In the data rows, the value 128 means zero.
Here are some points, each followed by its number:
71 255 147 43 219 189 181 215 0 171 96 86 102 45 115 181 136 0
119 88 150 69 64 144 126 159 173 68 141 29 162 106 71 129 157 1
129 138 130 120 131 124 108 117 133 133 120 129 123 132 124 129 132 2
123 146 144 160 100 136 162 76 82 141 179 220 216 63 166 102 138 3
122 138 132 128 128 123 109 118 134 128 126 126 123 133 137 119 120 4
147 145 70 107 187 124 169 111 147 87 175 198 59 180 57 124 130 5
125 63 66 198 126 91 255 178 72 111 164 211 215 56 115 144 208 6
121 138 133 128 128 123 109 119 132 129 125 125 124 135 138 118 121 7
124 136 133 130 130 125 111 118 136 129 124 126 123 133 136 118 119 8
150 160 77 104 34 187 140 32 187 54 71 237 65 151 96 28 7 9
104 86 210 74 165 87 102 128 104 176 121 198 121 87 65 39 205 10
154 135 145 124 212 106 177 132 120 171 175 192 103 144 154 155 130 11
124 130 130 127 122 124 113 119 133 129 120 127 122 132 138 121 119 12
122 136 132 128 129 123 108 119 135 128 124 125 122 134 138 117 120 13
151 119 106 108 78 83 178 131 117 138 148 102 167 107 125 155 180 14
132 87 154 8 155 215 120 142 167 126 132 18 168 89 160 120 168 15
78 109 135 92 19 118 147 187 227 153 107 13 197 127 207 163 196 16
124 131 121 131 116 118 104 121 130 145 122 113 129 137 139 114 126 17
34 255 120 79 255 185 153 232 0 146 34 87 80 38 180 193 145 18
126 137 132 127 130 126 111 117 131 128 125 129 126 131 140 117 120 19
121 128 136 121 130 122 113 119 134 133 119 134 119 127 134 117 123 20
114 59 68 207 138 108 255 170 76 103 158 205 199 66 120 151 214 21
122 137 131 127 129 125 109 119 133 130 125 124 123 134 138 118 119 22
124 106 90 150 64 106 83 146 103 181 116 75 132 155 161 114 163 23
101 177 98 98 83 99 152 145 213 132 173 138 120 154 92 134 21 24
139 104 170 110 146 103 132 126 130 161 148 198 113 109 116 93 166 25
161 131 148 118 208 109 180 139 114 177 189 206 103 139 146 154 140 26
120 114 92 250 71 160 72 255 0 79 174 75 0 162 255 133 168 27
201 82 166 146 172 221 109 78 110 154 87 149 91 169 66 210 72 28
129 137 132 128 129 127 113 114 135 129 125 128 121 129 136 118 121 29
122 138 131 126 128 125 109 119 134 128 124 126 121 133 137 119 121 30
122 129 138 115 115 129 108 129 143 115 129 107 130 129 124 119 123 31
New points follow, each followed by the numbers of its three nearest points above, nearest first.
163 73 126 170 252 79 158 167 195 212 163 166 80 143 146 212 107 11 26 25
191 129 103 88 160 148 95 96 121 163 65 178 127 126 32 229 212 2 28 20
114 69 151 48 41 157 123 178 191 44 145 0 168 97 26 120 151 1 15 31
168 113 149 116 204 103 177 153 128 188 189 212 97 132 136 162 145 26 11 25
212 154 0 70 96 119 157 0 206 113 102 246 120 182 183 37 0 9 24 5
108 80 202 102 135 85 118 101 131 164 112 213 121 93 95 33 196 10 25 20
179 132 86 117 65 30 205 183 83 167 171 159 235 74 98 118 153 14 6 3
117 79 161 55 52 152 111 177 186 49 144 8 175 95 50 116 143 1 15 31
130 125 180 83 51 29 157 99 111 161 148 202 123 79 162 120 227 25 14 10
113 49 151 30 21 164 131 186 204 27 144 0 177 87 11 135 162 1 15 31
176 102 133 133 153 197 95 81 123 146 82 142 105 149 87 196 107 28 2 29
126 103 77 142 50 88 75 132 118 215 111 58 163 160 146 108 174 23 17 14
140 91 74 161 173 184 67 97 111 178 45 145 65 52 121 193 83 28 2 20
225 79 172 149 211 255 108 73 72 166 53 158 78 172 44 255 73 28 2 29
122 123 135 118 113 128 112 124 142 122 122 111 123 126 123 120 123 31 12 30
100 169 108 99 96 99 138 140 193 137 152 128 122 157 96 129 53 24 31 4
221 189 116 215 122 231 115 119 29 30 139 61 255 117 67 36 146 31 19 29
119 102 97 161 136 134 197 130 118 108 138 121 147 117 130 152 173 14 12 2
119 71 67 202 143 114 255 161 82 104 159 183 196 78 122 158 217 21 6 14
103 103 140 83 80 148 132 154 183 139 117 49 169 116 176 144 165 16 31 1
123 181 101 225 173 116 199 53 237 129 84 255 76 61 145 113 65 29 20 8
166 171 216 118 101 172 88 181 0 32 192 122 144 101 59 101 127 31 19 7
150 175 184 116 255 213 159 162 0 166 55 122 86 112 94 233 102 0 28 18
